Some points:
13 & -52 & -1 & 54 & -37 & -7 & -20 & -23 & -20 & 94 & 49 & -10 & 10 & -44 & -20 & -21 & 18 & 23 & 87 & 32 & -36 & -50 & -34 & -7 & 15 & -13 & 25 & -50 & -106 & 52 & 3 & 37 \\
11 & 18 & -10 & -36 & -5 & -78 & 29 & -68 & -16 & 24 & -3 & 78 & 16 & 63 & -21 & -3 & -16 & 22 & 51 & -46 & -32 & 98 & 65 & 38 & 7 & 34 & -22 & 31 & 15 & -41 & -9 & 32 \\
6 & 22 & 17 & -15 & -14 & 51 & 96 & 43 & -57 & 75 & 42 & -66 & -33 & 15 & -11 & -35 & 24 & 5 & -61 & -41 & 40 & -8 & -57 & 43 & -75 & -97 & 21 & -32 & 102 & 60 & -11 & -6 \\
-15 & 2 & 40 & 8 & 29 & 39 & 5 & 42 & -29 & 67 & 51 & -73 & -23 & -3 & -11 & -11 & -19 & -45 & -38 & -17 & 22 & -4 & -21 & -120 & -65 & 9 & 37 & 2 & -42 & 10 & -23 & -7 \\
-14 & 73 & 6 & -58 & -19 & -16 & -27 & -9 & -19 & -51 & 2 & -28 & -13 & 26 & 51 & 20 & -61 & 71 & 54 & -35 & -13 & -13 & 114 & -69 & 31 & -47 & 26 & 5 & 75 & 52 & 9 & -48 \\
13 & -86 & 29 & 34 & -34 & -31 & -10 & -11 & -39 & 39 & 46 & -16 & 43 & -58 & -12 & 47 & 30 & -103 & -63 & 39 & -13 & -68 & -22 & 67 & 3 & -62 & 32 & -57 & -40 & -16 & -9 & 37 \\
-9 & 21 & -24 & -12 & -73 & 55 & -64 & -5 & -30 & -49 & -6 & -32 & -14 & 52 & 37 & -11 & -14 & 21 & 127 & -16 & 17 & 40 & 110 & -3 & 73 & -8 & -5 & 1 & -14 & 72 & 15 & -87 \\
52 & -15 & -57 & -41 & 6 & 35 & -88 & 47 & -55 & -45 & -7 & 26 & -20 & 10 & 44 & -7 & -23 & 40 & 21 & 64 & -12 & -3 & 53 & 1 & 74 & 31 & 15 & 27 & 9 & -2 & 16 & -9 \\
38 & 97 & -30 & 18 & -61 & -27 & 7 & 27 & -107 & 56 & 53 & -17 & -6 & -45 & -24 & 14 & -72 & 24 & -15 & 5 & -10 & 71 & -37 & 1 & 17 & -106 & 57 & -5 & -26 & 33 & -28 & -15 \\
-26 & -40 & 18 & -12 & -26 & -66 & -77 & -53 & 59 & -32 & -27 & 56 & 9 & 10 & -44 & 16 & -17 & -22 & 3 & 17 & -9 & -7 & -46 & 91 & 25 & -13 & -63 & 9 & -43 & 10 & 22 & 42 \\
-20 & 14 & -46 & -10 & -12 & 13 & -67 & 10 & -51 & -59 & -2 & 23 & -16 & -43 & 48 & -16 & -65 & 62 & 56 & 97 & -20 & 7 & 91 & 6 & 34 & -46 & 21 & -7 & -15 & -17 & -28 & -75 \\
13 & 11 & -8 & 18 & -38 & -58 & -127 & -37 & 2 & 6 & -28 & 54 & -1 & 33 & -13 & -2 & 8 & 53 & 25 & -30 & 0 & 26 & -66 & -34 & 27 & -50 & -30 & 86 & 65 & 24 & -44 & 32 \\
-8 & -20 & -10 & -107 & 16 & 73 & 55 & 67 & 60 & -56 & -10 & -51 & -40 & 8 & 41 & 11 & 42 & 51 & -127 & -50 & 35 & -24 & 74 & 26 & -11 & -11 & 25 & -27 & -8 & -56 & 5 & -48 \\
23 & -22 & -75 & 10 & -44 & -14 & 45 & -61 & -12 & 57 & 37 & -20 & 12 & -35 & -27 & 20 & -30 & -64 & -40 & 15 & -33 & -52 & 8 & -127 & -33 & 65 & 13 & -55 & -84 & -1 & -3 & 79 \\
-9 & -35 & -108 & -3 & -23 & -31 & 73 & 30 & -37 & -65 & -20 & -9 & -28 & 43 & 71 & 0 & 32 & 26 & 7 & -3 & 7 & -26 & 49 & 41 & 2 & -2 & 49 & 24 & -53 & 83 & 12 & -37 \\
-17 & 42 & 49 & 33 & 127 & -4 & -10 & 29 & 35 & 0 & -42 & 27 & -9 & 38 & -15 & -21 & 44 & -22 & -28 & -12 & -11 & 12 & -7 & -6 & -39 & 5 & -72 & 20 & -59 & -9 & -27 & -73 \\
-34 & -3 & -49 & -33 & -1 & -9 & -127 & 60 & -22 & -46 & 7 & -3 & -1 & -26 & 39 & -22 & -10 & 65 & 49 & 14 & 22 & 0 & 46 & -56 & 52 & 101 & 9 & -4 & -76 & 39 & 30 & -40 \\
-15 & 42 & 68 & 33 & 71 & -15 & -10 & -7 & 36 & 0 & -20 & 16 & -38 & 63 & -13 & 6 & 40 & 3 & 7 & -14 & 51 & 41 & -97 & 70 & -19 & 92 & -37 & 29 & 44 & -1 & -17 & -31 \\
41 & 47 & 55 & 15 & -28 & 13 & -24 & -15 & 52 & 21 & -30 & 9 & -3 & 63 & -20 & -14 & 72 & -5 & -73 & -15 & 18 & 3 & 30 & 45 & -54 & -18 & -36 & 22 & 13 & -64 & -7 & 12 \\
-41 & -25 & 44 & -24 & 15 & 26 & -10 & 8 & 41 & -35 & -34 & 16 & -11 & 2 & -2 & -8 & 52 & -21 & -3 & -28 & -5 & 47 & -112 & -32 & -127 & -43 & -55 & 77 & 17 & -36 & 6 & -3 \\
78 & -26 & -43 & 50 & -8 & -15 & -8 & -8 & -14 & 37 & 54 & -23 & 38 & -32 & -36 & 14 & -23 & -78 & 50 & 34 & -8 & -12 & -33 & -30 & 47 & 8 & 31 & -13 & 5 & 42 & 5 & 80 \\
27 & -25 & 14 & -25 & -32 & 32 & 107 & 65 & -31 & 48 & 31 & -60 & -16 & 8 & -24 & 0 & -21 & -42 & -61 & -15 & -23 & -1 & -90 & 94 & -81 & 81 & 49 & 16 & 127 & -15 & -23 & -11 \\
-26 & -18 & -92 & 38 & -15 & -22 & 12 & -22 & 11 & 74 & 36 & -1 & 54 & -61 & -33 & 31 & -47 & -22 & -5 & 45 & -2 & -102 & 14 & 127 & -46 & 17 & 26 & -51 & 50 & 7 & 11 & 21 \\
29 & -28 & -53 & 8 & 51 & 20 & 31 & 16 & -4 & -69 & -17 & -3 & -2 & 5 & 25 & 13 & -35 & 67 & 49 & 28 & -4 & 15 & 46 & -36 & 93 & -9 & 4 & -28 & -50 & 88 & 33 & -114 \\
-45 & -3 & -4 & -20 & 42 & 4 & -12 & 5 & 43 & -68 & -23 & -13 & 13 & -44 & 48 & 26 & 25 & -60 & 29 & 27 & -23 & -48 & 65 & 12 & 121 & -17 & -47 & -25 & 10 & 70 & 49 & 93 \\
-33 & 25 & 36 & 41 & 17 & 13 & -54 & 30 & 19 & -1 & -39 & 41 & -12 & 55 & -24 & -15 & 30 & 25 & -81 & -50 & 24 & 24 & 11 & -72 & -127 & 58 & -51 & 2 & 27 & -52 & -19 & 40 \\
-26 & -23 & 127 & 20 & 27 & -12 & 75 & 7 & 27 & -3 & -42 & 7 & -12 & 66 & -8 & -8 & 10 & 16 & 10 & -24 & 36 & 27 & 24 & 47 & -58 & 72 & -16 & 82 & -37 & -113 & -20 & 28 \\
47 & -57 & 40 & -41 & -26 & -13 & -49 & -29 & -20 & 90 & 36 & -52 & 24 & -15 & -32 & 30 & -33 & -39 & -46 & 39 & 18 & -22 & -37 & 34 & 16 & 5 & 7 & -76 & 43 & 93 & 3 & 53 \\
9 & 13 & 20 & 39 & 84 & 82 & 45 & 46 & 21 & -74 & -10 & -34 & -29 & 10 & 45 & -24 & -39 & 47 & -47 & -30 & 21 & -58 & 2 & 33 & 7 & -49 & -4 & -8 & 0 & -124 & 27 & -61 \\
-23 & 21 & -48 & -39 & -15 & 31 & -33 & -3 & -52 & -85 & -6 & 1 & 12 & -1 & 27 & -23 & -29 & 48 & -101 & -16 & -19 & 15 & 18 & -53 & 108 & 95 & 10 & 11 & -29 & 80 & 17 & -48 \\
-47 & 54 & 29 & -12 & 85 & -22 & -2 & -8 & 21 & -5 & -39 & -8 & 15 & 10 & -14 & -13 & 50 & 69 & -68 & -61 & 17 & 50 & -52 & 12 & -69 & -35 & -14 & 15 & 18 & -127 & -8 & -13 \\
32 & -22 & -58 & 47 & -10 & -17 & 45 & -2 & 15 & 73 & 42 & -25 & 33 & -78 & -48 & 61 & 10 & -65 & 12 & 21 & 2 & -28 & -20 & -82 & 32 & -56 & 33 & -18 & -17 & -32 & 16 & 20 \\
61 & -2 & 21 & -51 & -52 & 8 & 127 & -28 & -5 & 46 & 47 & 17 & 42 & -66 & -17 & 23 & -2 & 14 & -44 & 49 & 3 & -88 & -51 & 34 & 1 & -49 & -4 & -22 & -51 & 127 & -6 & 33 \\
-12 & 15 & -30 & 47 & -111 & -71 & 109 & -47 & -21 & -19 & -22 & 86 & -9 & 0 & -12 & -17 & 3 & 9 & 14 & -10 & -10 & 88 & -14 & -115 & 8 & -38 & -8 & 39 & 3 & -23 & -17 & -50 \\
-19 & -73 & 30 & 36 & -43 & -45 & -10 & -45 & 104 & -18 & -40 & 72 & 46 & 11 & -22 & -7 & 29 & -31 & -22 & 35 & -21 & 20 & 24 & -30 & 53 & -41 & -49 & 11 & -1 & 1 & 0 & 67 \\
47 & -32 & -16 & -12 & 1 & 5 & 54 & -37 & -15 & 62 & 31 & -12 & 24 & -34 & -62 & 14 & -40 & -87 & 127 & 32 & -31 & -61 & -2 & -11 & -15 & 9 & 55 & -44 & 38 & -16 & 1 & 47 \\
-26 & 10 & 31 & 9 & 62 & 3 & 107 & 11 & 12 & 10 & -20 & 22 & -19 & 58 & -4 & -44 & 57 & -55 & -14 & -52 & 13 & 34 & 0 & -13 & 13 & 5 & -65 & 54 & 127 & -124 & -14 & 7 \\
-20 & 56 & 58 & 7 & 60 & 93 & -21 & 56 & 27 & -51 & -48 & -53 & -42 & 18 & 61 & 8 & 24 & -26 & 46 & 10 & -4 & -20 & -93 & -76 & 13 & 16 & 31 & -35 & 62 & -39 & 14 & 16 \\
-52 & -16 & 41 & -61 & -24 & -54 & -47 & -72 & 62 & 7 & -30 & 68 & 31 & -19 & -21 & -7 & 17 & -73 & -6 & -19 & 9 & 14 & -28 & 48 & 18 & 19 & -40 & 2 & -109 & -54 & 12 & 11 \\
-3 & 41 & -11 & 44 & 28 & 28 & -107 & -10 & 11 & -52 & -2 & -9 & -26 & -64 & 52 & -24 & -17 & 100 & 52 & -21 & -16 & 62 & 77 & 102 & 26 & 88 & 45 & -5 & -7 & 59 & 9 & -11 \\
Along one direction, these points spread out more than along any other. Take the direction at right angles to it along which they spread out most. Go by this last direction. Where along it does each point below lie, from 0 to 99? The average is 50, and the first point in the table lies past the average. One standard deviation of the points above along it is 16.
-8 & -20 & -10 & -107 & 16 & 73 & 55 & 67 & 60 & -56 & -10 & -51 & -40 & 8 & 41 & 11 & 42 & 51 & -127 & -50 & 35 & -24 & 74 & 26 & -11 & -11 & 25 & -27 & -8 & -56 & 5 & -48 \\ : 37
-45 & -3 & -4 & -20 & 42 & 4 & -12 & 5 & 43 & -68 & -23 & -13 & 13 & -44 & 48 & 26 & 25 & -60 & 29 & 27 & -23 & -48 & 65 & 12 & 121 & -17 & -47 & -25 & 10 & 70 & 49 & 93 \\ : 45
-26 & 10 & 31 & 9 & 62 & 3 & 107 & 11 & 12 & 10 & -20 & 22 & -19 & 58 & -4 & -44 & 57 & -55 & -14 & -52 & 13 & 34 & 0 & -13 & 13 & 5 & -65 & 54 & 127 & -124 & -14 & 7 \\ : 48
-19 & -73 & 30 & 36 & -43 & -45 & -10 & -45 & 104 & -18 & -40 & 72 & 46 & 11 & -22 & -7 & 29 & -31 & -22 & 35 & -21 & 20 & 24 & -30 & 53 & -41 & -49 & 11 & -1 & 1 & 0 & 67 \\ : 54
-9 & -35 & -108 & -3 & -23 & -31 & 73 & 30 & -37 & -65 & -20 & -9 & -28 & 43 & 71 & 0 & 32 & 26 & 7 & -3 & 7 & -26 & 49 & 41 & 2 & -2 & 49 & 24 & -53 & 83 & 12 & -37 \\ : 40
27 & -25 & 14 & -25 & -32 & 32 & 107 & 65 & -31 & 48 & 31 & -60 & -16 & 8 & -24 & 0 & -21 & -42 & -61 & -15 & -23 & -1 & -90 & 94 & -81 & 81 & 49 & 16 & 127 & -15 & -23 & -11 \\ : 70
78 & -26 & -43 & 50 & -8 & -15 & -8 & -8 & -14 & 37 & 54 & -23 & 38 & -32 & -36 & 14 & -23 & -78 & 50 & 34 & -8 & -12 & -33 & -30 & 47 & 8 & 31 & -13 & 5 & 42 & 5 & 80 \\ : 70
61 & -2 & 21 & -51 & -52 & 8 & 127 & -28 & -5 & 46 & 47 & 17 & 42 & -66 & -17 & 23 & -2 & 14 & -44 & 49 & 3 & -88 & -51 & 34 & 1 & -49 & -4 & -22 & -51 & 127 & -6 & 33 \\ : 76
23 & -22 & -75 & 10 & -44 & -14 & 45 & -61 & -12 & 57 & 37 & -20 & 12 & -35 & -27 & 20 & -30 & -64 & -40 & 15 & -33 & -52 & 8 & -127 & -33 & 65 & 13 & -55 & -84 & -1 & -3 & 79 \\ : 73
-52 & -16 & 41 & -61 & -24 & -54 & -47 & -72 & 62 & 7 & -30 & 68 & 31 & -19 & -21 & -7 & 17 & -73 & -6 & -19 & 9 & 14 & -28 & 48 & 18 & 19 & -40 & 2 & -109 & -54 & 12 & 11 \\ : 53
-17 & 42 & 49 & 33 & 127 & -4 & -10 & 29 & 35 & 0 & -42 & 27 & -9 & 38 & -15 & -21 & 44 & -22 & -28 & -12 & -11 & 12 & -7 & -6 & -39 & 5 & -72 & 20 & -59 & -9 & -27 & -73 \\ : 40
-41 & -25 & 44 & -24 & 15 & 26 & -10 & 8 & 41 & -35 & -34 & 16 & -11 & 2 & -2 & -8 & 52 & -21 & -3 & -28 & -5 & 47 & -112 & -32 & -127 & -43 & -55 & 77 & 17 & -36 & 6 & -3 \\ : 50
-26 & -18 & -92 & 38 & -15 & -22 & 12 & -22 & 11 & 74 & 36 & -1 & 54 & -61 & -33 & 31 & -47 & -22 & -5 & 45 & -2 & -102 & 14 & 127 & -46 & 17 & 26 & -51 & 50 & 7 & 11 & 21 \\ : 72
